rotation ticks, each row followed by its count of ticks:
The counts run from 0 to 224.
127  90 133 115  84 109 105 110  59  81 113  83 118  60 104  84  60 121  62  98 121 119 112 => 38
124 106 116  98  48 107  92 113  83  74  95  86 102  66 115  81  56 153  97 108 110 101  91 => 185
101 155 131 116  57  95  96 126 116  98 115  78  77 118 124 121 110 105 101 131  91 113  69 => 129
112 103 128 104 100 116 128  98  98  98 128  60  94  82  97  83  86  66  53  96 141 117  78 => 65
 99  92 130 122 110 106 124 100  96 108 115  95  70  71 107 113 133  75  42 106 121 134  67 => 86
118 136 131 133  40  89  94 105 118 121  80  91  95  99 111 106 110 118 110 116 111  89  68 => 150
113  77 117  71  65  92 121  89  83 120 102  61 102  75  98  78  72  83  51  96 120 114  73 => 219
 91 102 133 120 107 102 108 121  89  92 123 105  63  78 124 122 137  99  53 121  96 137  70 => 99
137 117 129 100  95 115 107 115  61  92 113  67 117  65  95  79  54  90  66  92 120 120 106 => 44
114  84 117  70  71  91 119  87  77 123  98  68  99  71 101  80  74  83  46  97 117 117  75 => 223
127 101 138 116  97 113 101 100  57  89 102  78 124  61  96  78  62 114  70  87 133 118 102 => 37
 88 139 138 130 110 100  96 118  93  98 103  81  65  91 122 128 135  92  80 112 101 137  62 => 110
117 103 131 106 102 120 116 106  79  83 119  55 105  77  96  77  67  85  61  86 142 121  99 => 53
 83 151 140 130  87 102  93 115 108  94 105  76  67 109 124 120 120  99 103 119 103 127  65 => 122
124  90 130 119  97 118 105 107  68  74 125  79 114  63  94  75  61 119  63  92 131 120 108 => 42
 97  95 125 122 102 105 111 122  95  92 124 107  63  73 120 121 136  91  47 120  96 132  78 => 95
130 111 131 110  40  81 100 107  85 130  87  96 138  85  98 101  68 123  73 110 112  96 105 => 11
104  78 129 116  94 119 126  99  98  91 134  70  85  87  96  85  89  72  44 108 139 123  93 => 66
141 117 134 109  86 107 101 110  58 108  94  85 129  56  97  80  61 106  70  96 122 110 100 => 32
113  86 111  72  46 102 118  97  93  99 114  62 100  76 109  68  56 103  66 104 114 110  87 => 210
 91 118 135 128 115 102  98 111  90 102 105  93  67  81 118 129 142  86  65 112 106 139  69 => 102
 89 109 134 125 113 104 109 113  90 105 108  96  66  77 116 124 142  80  61 107 110 138  67 => 98
 86 131 132 131  51 100  93 116 124  84 124  90  70 119 130 118 115 118 102 137  95 106  82 => 132
 84 145 141 128 102 107  98 123 101  98 108  76  61  96 122 125 126  99  91 115 107 136  65 => 114
114 102 119  76  59 102 112  95  89  95  99  54 104  75 103  69  51 116  84  94 128 111  80 => 203
 98 117 129 139  34  95  98 112 123  98 105 105  85 110 116 119 113 133 103 131 110  97  81 => 144
128 115 111  82  57 106  94 117  81  85  96  65 104  68 117  75  52 137  95 101 110 102  83 => 190
129  95 140 127  77  98  92  94  60 110  86  86 130  64  92  84  72 125  76  93 131 113 104 => 25
122 106 129 113 104 120 114  97  68  87 113  60 105  72  93  76  61  91  68  90 139 121  95 => 49
120 110 119  83  61 108  93  96  81  89  87  53  98  70 107  70  58 123 100  92 129 108  79 => 195
 97 142 133 131  52  95  96 107 123 113  94  81  85 119 121 113 112 105 112 124 112  99  66 => 138
117 118 137 144  44  90  91  98 114 110  75 100  94  84 113 106 110 134 108 111 122  92  70 => 155
117  89 114  69  48 103 111 102  88  93 108  59 100  77 109  68  47 108  73 103 117 107  86 => 206
 87 140 131 130  61  98  95 125 116  82 119  90  62 120 128 126 118 117  96 134  93 110  84 => 128
120  92 127 115  96 119 109 106  73  69 123  76 108  69 101  79  58 110  61  99 130 125 109 => 46
 98 139 128 107 104 102 105 131  88 103 110  90  67  84 119 125 136  85  70 111  89 134  66 => 105
135 124 129 101  93 110 105 113  59  96 105  68 122  63  96  76  56  95  67  91 117 119 100 => 40
127  89 134 124  52  90  96 101  77 110  94 107 132  71 101  92  68 133  71 109 113 100 112 => 18
108 107 132 144  34  91  91 104 120 104  92 109  87  92 120 117 112 141 101 124 108  88  77 => 152
 92 126 127 114  99 102 108 134  88  97 124  99  67  79 127 126 131  91  64 122  78 132  76 => 104
134 104 124  96  88 116 108 120  66  77 124  79 117  69 102  80  57 111  55 104 110 111 113 => 43
 80 129 136 134  95 106  86 119 101  84 121  89  61 100 127 125 127 109  86 124 100 133  74 => 115
112  74 114  87  49 104 109  95  89  83 111  65  95  81 110  70  52 124  72 104 130 111  92 => 205
 84 110 132 125 105 107 101 117  89  88 123 101  57  81 125 128 138 102  61 116  97 142  77 => 103
122 100 121  89  91 114 131 109  99  97 135  73  92  82  98  86  85  60  41 104 121 120  84 => 68
125 112 129 136  50  90  87  97  93 107  67  97 102  68 110 103 101 139 113 109 124  97  70 => 163
118  86 116  70  57  94 119  87  89 118 104  58 102  78 103  76  64  91  58  96 130 118  76 => 215
 90 155 135 115  69 100  92 130 110  97 113  77  70 113 128 125 115 101  98 129  90 116  72 => 125
 90 150 141 132  60 100  99 113 124 109  96  77  78 120 121 116 115 100 111 121 111 106  64 => 134
135 118 129 126  60  98  88 104  86 105  68  90 104  60 110  93  87 145 112 101 120 100  72 => 171
105  82 129 116 100 115 133  94  97  95 134  70  85  82 103  91  94  73  39 105 139 122  80 => 70
141 130 120 106  50  98  85 113  81 102  74  93 108  64 112  95  78 142 110 108  98  95  74 => 174
126 119 126 107  60 103  84 108  78  92  72  72 104  63 109  84  67 140 111  92 124 105  74 => 183
129  96 135 117 101 115 103 104  64  88 106  73 117  67  93  78  66 106  69  88 140 118 104 => 41
132 108 117 106  46 100  84 117  81  89  90  97 104  63 118  85  71 159 103 112 100  95  92 => 177
 98 117 124 109 102 101 111 131  88  99 126 103  66  75 121 124 139  92  54 123  81 129  72 => 100
120  86 131 123  43  87  96 105  86 116  99 101 134  81 102  96  68 135  73 113 116  93 113 => 14
115 102 125  91  87 113 134 107  99 105 133  74  88  84  98  88 101  59  38 110 113 117  84 => 72
103 138 131 121  36  92 101 120 123 108 100  92  83 115 122 118 113 116  96 135  89  94  72 => 141
122 108 123  90  90 120 129 110  86  94 138  63  97  82  99  81  71  68  51 101 125 121  93 => 60
127 108 119 105  46 103  89 116  81  80  93  90 105  62 116  82  67 154 101 110 101 100  95 => 181
116 139 131 130  40  86  97 105 124 120  84  85  92 106 110 111 114 113 108 121 111  90  61 => 146
115  92 135 120  32  81  95 103  98 122  98  97 132  94 105  99  67 136  77 120 113  94 108 => 6
109 106 126 107 104 100 127 106  95 117 113  85  78  75 106 104 128  57  45 100 116 129  62 => 85
116 106 127 103 102 108 133 103  95 115 116  84  79  77 100 107 122  58  42 103 117 126  67 => 81
114  80 120  96  65 109  99  92  90  77  97  58  94  74 105  71  53 128  89  94 141 108  81 => 200
 91 156 129 118  87 104  94 132  98  92 111  80  69 104 128 125 123  97  91 126  85 127  68 => 117
131  86 133 124  63  94 100 103  69 107  99  98 131  64  97  91  69 135  67 109 116 107 113 => 22
 83 150 139 127  96 104  91 118  99  92 108  80  71 103 117 124 128  99  99 116 101 130  68 => 118
107  68 121  87  71  97 113  77  89 110  96  62  95  74  99  72  69  99  58  92 138 118  77 => 216
 94  90 125 117 100 104 119 111  93  95 125 105  69  69 115 115 134  84  41 116 103 129  72 => 91
111  69 111  67  58  95 117  98  85 107 113  74 100  75 102  78  64  96  47 113 112 112  79 => 218
 98 149 134 124  42  95 100 122 123 108 106  91  82 117 122 118 109 108 103 132  92 100  73 => 137
123 107 123  80  62 107  98  99  87  96  97  54 100  74 108  67  50 115  93  92 131 111  76 => 199
138 131 125 114  40  91  90 116  97 111  73 100 105  69 113  99  92 135 111 112 100  92  71 => 166
121 112 135 110  34  86  95 107  93 133  86  91 136  92 101  99  64 120  83 113 112  97 101 => 7
125 104 146 122  47  84  95  97  83 131  75  85 135  80  92  96  73 118  86  98 127  97  95 => 12
114 101 121  99  91 102 132 115  98 109 126  94  79  74 111 108 126  67  34 112 100 126  74 => 84
112 100 130 102  94 108 135 100  99 108 119  70  86  80  97  91 108  64  47  98 136 127  74 => 73
122  92 135 120  33  90  95 101  88 126  96 102 136  87 102  97  70 134  79 114 107  94 116 => 10
 90 156 131 116  81 100  95 129 108  94 112  77  74 109 127 122 120  98  94 126  86 118  69 => 121
125 101 120 115  60 103  87 104  84  79  81  85  98  57 114  85  71 158 106 100 119 106  82 => 180
105  67 112  85  55 100 110  90  90  87 111  69  94  74 106  73  59 121  69 104 131 113  86 => 209
 99  94 144 132  40  88  90  91 105 117  88  85 126 101 102 104  74 135  90 117 125 104  99 => 1
139 113 135 111  73  99  96 105  60 115  90  81 133  60  94  86  67 111  71  89 115 111 100 => 28
134 112 122 117  39  89  90 121  89  95  88 109 104  65 117  93  84 151 100 117  98  94  83 => 169
102 115 123 107  99 102 119 128  86 104 122 103  67  75 120 124 135  80  44 122  86 134  70 => 96
137 106 130 104  66  98  98 118  59 109 102  93 137  62  98  86  66 121  70 108 107 107 110 => 27
110  90 132 111  97 122 116  99  82  76 134  70  99  79 101  79  66  95  54  96 138 123 100 => 54
111 116 137 110  30  82  96 107  95 132  90  87 135 103 103 100  65 124  85 117 109  97 101 => 3
123 108 135 113 102 119 106 101  60  84 118  66 115  68  95  79  63  98  70  88 138 120  98 => 45
103 123 136 143  43  96  95  99 121 112  87  97  88 103 117 109 114 126 114 118 121  95  68 => 147
104 115 126 143  26  93  93 108 120 101  97 106  89 100 118 111 109 136 104 132 105  91  78 => 148
134 129 121  93  51 101  89 119  80  95  82  79 106  65 112  84  63 142 103 101 103 101  83 => 182
125 100 130 133  41  94  85 105 101  98  81 112 101  71 117 103  99 155 107 117 108  92  79 => 164
100  65 125  91  79  90 115  82  80 118  95  67  97  65  98  81  80  90  47  90 132 123  72 => 224
121 121 130 137  46  88  90 104 107 112  70 104 102  75 114 107 103 137 117 109 122  90  66 => 159
 97 127 135 147  44  93  94  98 127 101  91  89  81 109 118 115 116 123 110 119 120  99  67 => 143
 83 138 127 124  87 102  94 134  99  83 125  96  65 101 132 131 120 105  80 134  83 133  78 => 116
102 117 142 121  46  87  88  94 101 133  80  77 124 107 101 104  68 122  94 105 126 105  89 => 0
106  90 144 131  36  89  87  90  96 120  85  91 128  96  98 103  70 137  87 114 128 103 101 => 5
 79 131 137 138  91 105  91 116 104  82 114  85  61 104 130 130 123 112  93 126 106 131  69 => 119
128 127 123 124  32  88  96 114 112 114  88 108 101  81 115 105 103 134 100 127  98  85  77 => 157
114 136 127 122  29  91 100 114 122 109 100 100  90 108 117 109 104 117 103 130  99  89  72 => 145
106  70 123  90  69 100 111  80  91  99  96  60  97  73 103  69  60 110  69  95 142 118  77 => 212
110 109 142 123  40  82  87  92  98 132  75  81 135  99  93 100  68 117  91 109 129  99  96 => 4
105 102 136 118  27  86  92 106  98 121 101  90 125  97 108 103  69 136  86 122 106  93 106 => 2
120  99 118  91  52 105  99 109  86  72 105  70 101  72 114  73  48 146  89 107 117 109  93 => 193
117  99 119 109  63 111  82 101  76  74  91  70  99  63 114  77  62 150 101  96 127 113  86 => 188
109 109 122 100  94 101 128 123  92 106 128  97  75  75 112 113 128  68  39 117  96 125  74 => 88
 95 100 129 121 112 101 115 109  89 108 109  95  71  75 112 117 141  80  56 110 113 138  60 => 94
112  95 120  97  87 119 130 114  88  81 144  75  97  82 102  79  70  82  46 109 122 116 100 => 59
119 100 113  99  56 108  95 109  82  75 104  76  99  67 118  76  51 152  94 105 112 105  92 => 189
101  52 119  82  67  92 115  82  88 102 115  77  92  72 105  80  78 100  44 102 126 120  89 => 221
131 118 122 102  64 105  89 104  79  84  80  67 103  65 109  76  59 136 106  93 127 108  78 => 187
125 104 119 111  62 107  84 104  81  71  83  81 102  63 115  82  66 157 110 103 121 106  91 => 184
135 120 115  87  58 106  91 118  79  85  91  71 109  63 114  78  54 138 100  99 105 102  79 => 186
120 133 130 124  27  87 101 115 119 113  96 106  95 102 118 107 109 127 105 128  99  87  76 => 149
 85 128 138 144  54 102  91 106 123  95 105  84  74 115 123 120 120 117 106 125 115 107  68 => 135
125  92 141 131  67  96  93  95  70 111  81  95 133  62  90  91  70 127  77  99 128 107 104 => 21
140 109 132 105  72 103 103 120  57 102 105  89 131  58 101  86  58 117  61 103 109 107 111 => 31
 79 134 140 144  75 104  90 116 118  81 114  83  70 114 125 123 118 116 109 124 113 120  77 => 127
119 110 142 123  47  84  93  93  89 136  74  85 130  87 100  96  70 120  82 106 127  95  98 => 8
136 103 131 112  53  90  97 110  73 120  94  97 140  69 101  95  63 125  72 108 105  94 107 => 19
 87 136 125 120  93 103 100 136 100  89 124  94  59  94 128 126 128 107  70 127  82 124  75 => 112
 96  98 133 120 109 104 117 104  91 109 114  91  69  73 109 114 141  76  49 108 112 134  66 => 90
128  95 138 125  83 102  97 101  60 101  93  84 129  60  91  90  63 122  76  93 132 112 109 => 29
136 116 135 107  87 106 105 113  58 100  99  78 127  62  95  82  58 107  70  91 120 116 102 => 36
127  96 125 122  56 100  83 108  84  82  80  93 100  61 112  87  80 162 110 104 114 102  85 => 176
130 115 126  94  98 121 120 117  74  91 125  59 105  79  97  77  60  83  55  99 121 117  98 => 52
 92 153 132 114 103 102 100 133  88 101 111  88  66  90 126 126 127  86  72 116  89 130  68 => 109
133 104 136 110  42  81  96 112  81 128  91 100 138  78  99  97  65 118  73 109 109  92 104 => 15
121 103 125 138  33  97  88 108 106 101  82 111 100  79 115 108 104 149 106 117 109  88  81 => 160
124 103 131 131  50  93  86 104  94  94  80 103 103  67 115  97  94 158 105 111 114  94  82 => 168
